Each row has a name. After each piece below comes the name of the row it's from, unless a question asks for something else. Each question is about the rows just above it. Places in a row count from 0.

[154 101 119  71 146  76 146  93 144 147]  nufu
[146 170 149 151 136 141 157 136 138 139]  pokas
[187  92 133 159 129  83 134  97 128 132]  Rager
[ 66 160 140 150 127 155 123 140 129 124]  fes
[101  71 147  93 154 144 146 145 119  76]  didav
[ 92  39 140 216 113  76 146 137 111 116]  Mubib
[128 172 137 159 101 144 115 134  98  99]  kinaz
[122 125 118 129 116 151 106 143 116 117]  Ramid
[143 149 123  87  69  84 138  97  72  67]  fem
[135  56 132 132 121 121 132 121 131 134]  raz
asked: [119  76] -> didav
[ 71  76  93 101 119 144 146 146 147 154] is which row reordered? -> nufu
The row with [101 144] is -> kinaz
Which row holds [140 150 127]? -> fes
Every place of [132] in raz: -> 2 3 6
Which row holds [154 101 119  71 146  76 146  93 144 147]? -> nufu

[166  99 166 100 194  97 152 194  89] = bopu
[191  59  59  78 194  97 166 165  89] = Rikud
[102 124 121  31  86 149 195 207  86] = Ridu
Which row holds [194  97 166 165]? -> Rikud
Every place of [149] in Ridu: -> 5
[ 31  86  86 102 121 124 149 195 207] is which row reordered? -> Ridu
Every place of [166] in bopu: -> 0 2
At which places does bopu hold [99]? -> 1
[ 89 194 152  97 194 100 166  99 166] is which row reordered? -> bopu
Which row holds [166 165]? -> Rikud

[150 122 127 103 135 175 115 105 111] -> Fidon
[111 104 135 105 150 127 122 115 175] -> Gabuz
[105 135 123 111 150 104 127 115 175] -> guri
Which row holds these entries in another order? [104 105 111 115 123 127 135 150 175] -> guri
[104 135 122 111 127 150 115 105 175] is which row reordered? -> Gabuz

[ 81  63 196 110 110 122  59 154 191] = tus
[152 137  94 136 214  55  80 214  80] = Keveb
[141 199 119  49  79 182 119 107 194] = Lunef
[148  49  51 188  78  51 144 203  81] = fizaz
[ 50  50  78 203  81  50  76  76  76] = gok
[167 176 166 175 100 215 196  79 186] = kupom
[151 113 184  48  57  72 153 110 135] = taz
[204 168 184  87  42 167 135  61  47] = rodap
[ 63  81 191 110 196 110  59 153 122] = Sulal
[162  86 119  84 119 216  51 140 206] = vakav
[151 187 184 171 130  46 116 134  57] = Veg
[100  60  83 162 193  51 112 172  44] = loz
[ 49  51  51  78  81 144 148 188 203] is which row reordered? -> fizaz
Put [ 59  63  81 110 110 122 154 191 196] back in order: which row is it? -> tus
Places of [136] in row Keveb: -> 3
At which places does gok hold [50]? -> 0 1 5
At which places does Keveb hold [214]? -> 4 7
[141 199 119  49  79] is in which row? -> Lunef

[151 158 143 167]  gava
[124 124 124 124]  fop
[ 78 101 101  54]  teb
[79 69 99 48]  Luk
[172 176 147 184]  zikan
[79 65 94 28]  Rim
[125  69 102  56]  pesu
[64 64 64 53]  mukat
Where do [124 124 124 124] appear? -> fop
Every place of [124] in fop: -> 0 1 2 3
Places of [54] in row teb: -> 3
asked: [125  69] -> pesu
At which places does mukat hold [64]? -> 0 1 2
[79 69] is in which row? -> Luk

[150  93 163 140 173 188 155 151  98 144 156 121 150 173] -> zeva
[114 150 118 138 133 131 155 179 114 176 106 124 121 152] -> deg
[158  96 149 119 131 182 138 142  92 147 158 129 142 172] -> bana
[121 106 118 131 114 179 177 114 118 138 124 150 133 152] -> Fime
[114 118 138 124 150 133 152 121 106 118 131 114 179 177] is which row reordered? -> Fime
Where do [119 131] appear? -> bana
At which places does zeva hold [156]? -> 10
Where do [150 118 138] appear? -> deg

[113 158 112 141  95 114 165 128  95  95 151 114 146  96 111 125 135 140
 132 131 116 154 120 114  95 126 135 126 138 114 113 162  95 133 153  93
 114 122 124  86 131 110 138 144  95  97 113] = babi
[ 99 138 159 166  95 129 147 121 112 120 132 166 160 115 107 142 103 134
 134 135 166 151 114 184 162 166 139 100 110 115 120 154 121 104 109 105
 130 134 121 119  95 105 128 130 134 123 123] = Zezib
[ 64 165 229 174 136 148  86 146 134  94 197 173 153 113 141 122 116 142
 121 183 140 158  88 127 174 127 128 107 138 106  92 150 129  37  97 121
 152  88  91  94  91 100 147 151 144 105 138] = Galag
Which row holds [120 114  95 126 135 126 138]? -> babi
At which places does Zezib hold [166]? -> 3 11 20 25
At which places does babi hold [95]? -> 4 8 9 24 32 44

[ 78  53 188  77  73  94 198 115] : lir
[ 88 146  94 196 139  97  72  58] : Dob
[101  70  49 151  72  86  34  69] : ropo
[ 57 146  94  72 196 139  97  88] : Vil
[ 97  72  58  88 146  94 196 139] is which row reordered? -> Dob
Which row holds these entries in another order? [ 58  72  88  94  97 139 146 196] -> Dob
asked: [188  77  73  94 198 115] -> lir

